Rows are one point carried round by a steady rotation, each followed by how many steps it has turned.
The counts run from 0 to 646.
[115 136 157 119  81 100 148 105 146 135 150 122 141  98 120 120 167 137
 102 177 145 136  76 123 120 131 145 141 108 161 130 117 153 141  89 166
 105 141 122  97 118 112 138 119 107 101 157 115 166 137  77 199] : 115
[108 103 165 102  58 145 123 124 133 116 133 133 120  94 146 142 125 168
 147 140 151 112 103 126  80 145 126 161  45 144 114 121 136 159 120 137
  99 150 107 131  83 129 127 155  94 140 137 138 164  93  95 171] : 70
[ 98 123 169 115 108 164 118 154 167 142 117 156 128 105 134  92 139  74
 118 129 113 122 103 122 118  89  88 156 119 115  97 109 182 126  86 178
 108 160 105 119 121 141 110 113 139 162  99 172 145 118  86 148] : 18
[135 155 165 122 123 120 118 128 106 122 109 107 107  89 150 148 151 139
 112 154 139 129 101  99 148 130  93 179  87 178  74 160 121 146 108 197
  79 142 123 122  82 112 141 142 105 122 134 117 134  87 104 139] : 593
[100  86 129 141 118 128 125 133 174 131 159 150 100 103 134 136 179 107
 137 152 149 161 130 117 110 124 115 150 112 136 115 137 113 114 149 175
 125 176 119 147 125 132 117 122  85 144 148 162  85 164  65 182] : 449
[132 112 142 187 125 108 124 133 152 134 142 145 134  76 135 134 147 127
  91 136 116 110 129 157 135 149 123 174 108 149  70  94 111 130 140 188
 124 147 112 145 152 114  96 167 102 169 115 152 131 123  82 157] : 625
[136 175 160 171 110 116 107 102 159 149 106 158 126  76 159 152 155 117
 103 143 152 132 148 119 149 103 101 161 106 141  89 141 132 155  90 191
 112 123 139 140 149 125 158 131  73 164 121 138 154 112 111 140] : 108
[140 157 129 115 129 154 132 111 126 133 153 104 128  98 154 137 140 127
  91 177 124 131  94  92 115 147 140 160  76 147  61  97  93 123 123 166
 131 178  99 138 115  93  88 147  95 151 148 142 111 148 106 183] : 282
[ 96 139 119  75 101 131 119 126 131 149 125 152 116 106 142 131 147 120
 100 153 123 106 104 133 109 133  71 159  69  90  87 135  95 144 120 122
 122 189  86 156  83 132 161 117  99 137 122 149 112 110  87 158] : 259
[125 133 138  82 113 116 147 146 145  81 139 128 131  99 118 118 129 110
 102 145 112 127  95 112 118 120 130 155  93 147  88  97 118  96 135 167
 137 161  89 104 107 121  52 138 118 181 119 163 149 149  85 178] : 629
[ 95 115 161  83  84  93 145 108 170 113 135 168 126  91 100 121 149 110
 113 142 143 141 106 121 132 138 149 140 112 173 128 114 161 130 119 162
 114 162 114 108 112 142 105 113 110 127 132 139 149 135  63 197] : 603
[113 115 137 140 144 170 117 162 172 146 126 150 108  92 133 103 163  78
 103 150 117 124 111 119 121  83  96 152 115  89  78 132 126 117 118 169
 110 151  98 139 141 107 128  92 105 152 101 183 118 133  80 129] : 314
[114 139 137 114 100 110 107 123 178 116 145 205 112  88  96 176 158 127
 110 130 139 108 140 134 131 117 127 146  81 120 108 160 100 159 126 146
 124 145 118 138 127 124 141 108  52 161 116 148 139 143  83 162] : 354
[132 181 100 112 137 133 132 119 131 114 111 124 117 103 143 142 163 102
  95 155 127 149 131 118 122 112  92 159 106 117  59 138  61 120 132 160
 145 149 110 140 111 116 116 139  79 178 130 177 142 109  90 140] : 359
[134 141 115 120  71 116 142 106 145 130 150 107 140 102 147 151 173 155
 113 171 159 115  83 136  91 140 137 159  69 131 114 106 118 148 113 145
 128 143 102 113  94 115 142 153  78 133 165 117 169 120  78 182] : 116
[102 129 137 124  87 175 140 110 184 121 157 144 121 110 111 156 174 119
 129 120 153 146 117 107  90 139 138 132  79 147 110 127 106 160 104 139
 105 187 128 115 135 131 116 116  86 121 149 151 154 150  73 166] : 227
[ 98 133 159  73  96  81 138 115 150 110 109 173 148 114 107 114 143 117
 114 143 135 156 116 145 127 108  87 147 112 117 110 116 142 126 128 158
 142 163 112 124 102 170 116 152 128 152 136 156 164 104  57 176] : 164
[105 139 153 162 113  78 132 123 155 152 124 165 121 106 138 160 160  83
  82 141 141 104 117 143 119 134  72 177  93 106 107  98 138 128 107 171
 129 128 102 151 148 131 152 104 125 152 119 130 132 117  41 134] : 571
[118 121 150 118 109 139 146 152 137  89 121 127 117  54 102  90 156 117
 117 150 114 105 114 124 119 121 124 138 118 153  93 129 103 126 159 171
 116 166 115 110 121 108  88 114  98 171 109 155 122 157  84 182] : 468
[101 113 149 127 111 112 135 127 139 124 147 166 153 106 108 120 172 114
  76 173 117 153 101 144 107  85 104 132 101  65 103 123 114 136 105 142
 131 166 114 135 140 123 147 150 111 137 133 161 155 133  63 185] : 445
[119 122 143 136  76 137 109 149 171  94 133 123 118 115 135 158 167 133
 143 135 177  96  94 114 101 116 112 165  67 149 119 129 139 148 111 176
  95 113  98 104  78 134 132 116  81 148 134 124 155 131  75 145] : 131
[128 112 156 125  90 107 126 152 139  79 116 135 126  57 116  90 163 138
 125 170 136 118 111 132 123 104 143 146 131 149 102 149 124 128 153 181
 110 118 114 109 116 108 105 125  76 172 122 152 142 148  99 192] : 30
[ 99 104 121 127 115 122 115 152 156 108 155 156 135 126 108 122 183 129
 103 161 121 144  93 146 127  89  83 143 102  76 120 140 105 132 130 168
 127 177 101 125  76 139 126 147  90 115 139 140 123 143  58 172] : 399
[134 152  97  89 108 117 112 150 155 101 158 143 119 119 130 162 138 124
 102 137 122  80  94 126 130 129 111 173  53 123  95 105 100 130 112 149
 137 143  75 111  77 121 102 125  86 153 127 143 136 147  95 150] : 51
[109 165 141 110 125  82 133 123 120 117 112 152 114 114 121 160 170 102
  81 151 131 134 123 133 133 111  56 164 103 116  84 141  95 123 119 160
 147 150  96 144 109 140 145 134 128 143 132 134 137  93  51 135] : 244
[120 108 131 114 118 145 144 159 146 128 150 115 103 104 136 101 137 102
 125 156 116 101  67 124 127 130 119 172  84 148  78  90 145 107 109 183
 100 168  85 111  83 113  92 107 127 128 117 150 128 117  74 164] : 206
[141 163 141 121 101 147 136 120 152 126 128 100 104  88 163 139 154 102
 109 167 152 101  92  79 115 145 160 163  86 172  90 124 147 130  90 169
  87 129 116 107 135  76 121  89  84 139 144 127 134 148  98 169] : 362
[110 111 157 141 100 148 135 109 108 120 126 113 140  85 145 135 141 161
 108 154 134 117 113 125  78 163 101 168  66 128  90 116  78 159 143 147
 121 182 111 161 115 109 121 180 100 160 140 147 125 122  93 169] : 559
[ 91 116 155 142  94 146 154 108 124 143 126  88 119  94 169 153 154 117
 125 146 152 122 105 101  77 174  96 172  81 161 107 105 127 143 128 164
 114 171 108 142 117 123 124 117 140 142 145 131 106 132  50 156] : 40
[141 152 127 156  91 136 126 123 167  97 162 150 158 112  96 156 174 137
  87 143 120 115  88 149 124  99 132 142  74 114 100 117 114 161  87 166
 119 126 121  90 123 140 125 158  72 136 133 140 196 129  87 145] : 600
[123 154 172 110 111 169  99 112 143 150 120 146 139  65 162 121 127 138
  95 155 110 117 101  99 137 130 102 166 101 139  91 139 160 166  79 172
  99 176 128 139 112  99 128 129 100 156 128 131 116 140 142 176] : 235
[106 146 140 109 140 119 114 140 152 149 126 166 115  86 153 109 126 100
  87 146  92 114 105 116 159 132  67 175 121 119  83 119 129 126 120 175
 144 179  89 161 107 123 112 116 121 167  96 148  91 137  93 152] : 375
[112 100 144 149 113 147 114 120 191 159 178 183 120  96 116 145 179 126
 111 144 137 153 112 142 124 131 128 136  81 123 103 134 118 157 108 156
 106 184 139 143 132 138 149 123  79 103 136 130 135 127  77 153] : 369
[120 176 115 112 121 103 124 113 156 139 156 156 139 119 151 166 138  96
  73 148 107 118 118 124 114 133  82 165  83  98 102  81 120 128  97 144
 164 163  81 152 112 134 109 129 106 170 137 141 130 153  78 160] : 490
[156 135 118 136 108 124 133 126 170 130 145 133 142  93 140  81 179 137
 114 186 137 153 104 150 140 107 133 140 146 118  99 114 120 126 139 195
 130 143 115 104 109 128 125 151  59 156 142 147 147 133  81 178] : 580
[108 124 163 152  89 135 118 109 164 114 154 118 128 115 137 148 176 140
 124 148 159 145  98 115 118 138 109 162  93 165 136 125 157 151 109 189
  85 142 128 111  86 131 132 140 105 110 170 106 144 139  70 163] : 619
[114 125 126 156 125 168 129 121 188 154 137 153 117  80 132 106 192 111
  97 156 101 137 108 133 139 137  97 135 133 139  95 119 107 148 126 172
 101 198 126 118 114 110 138  99  93 135 122 143 110 147  75 153] : 530
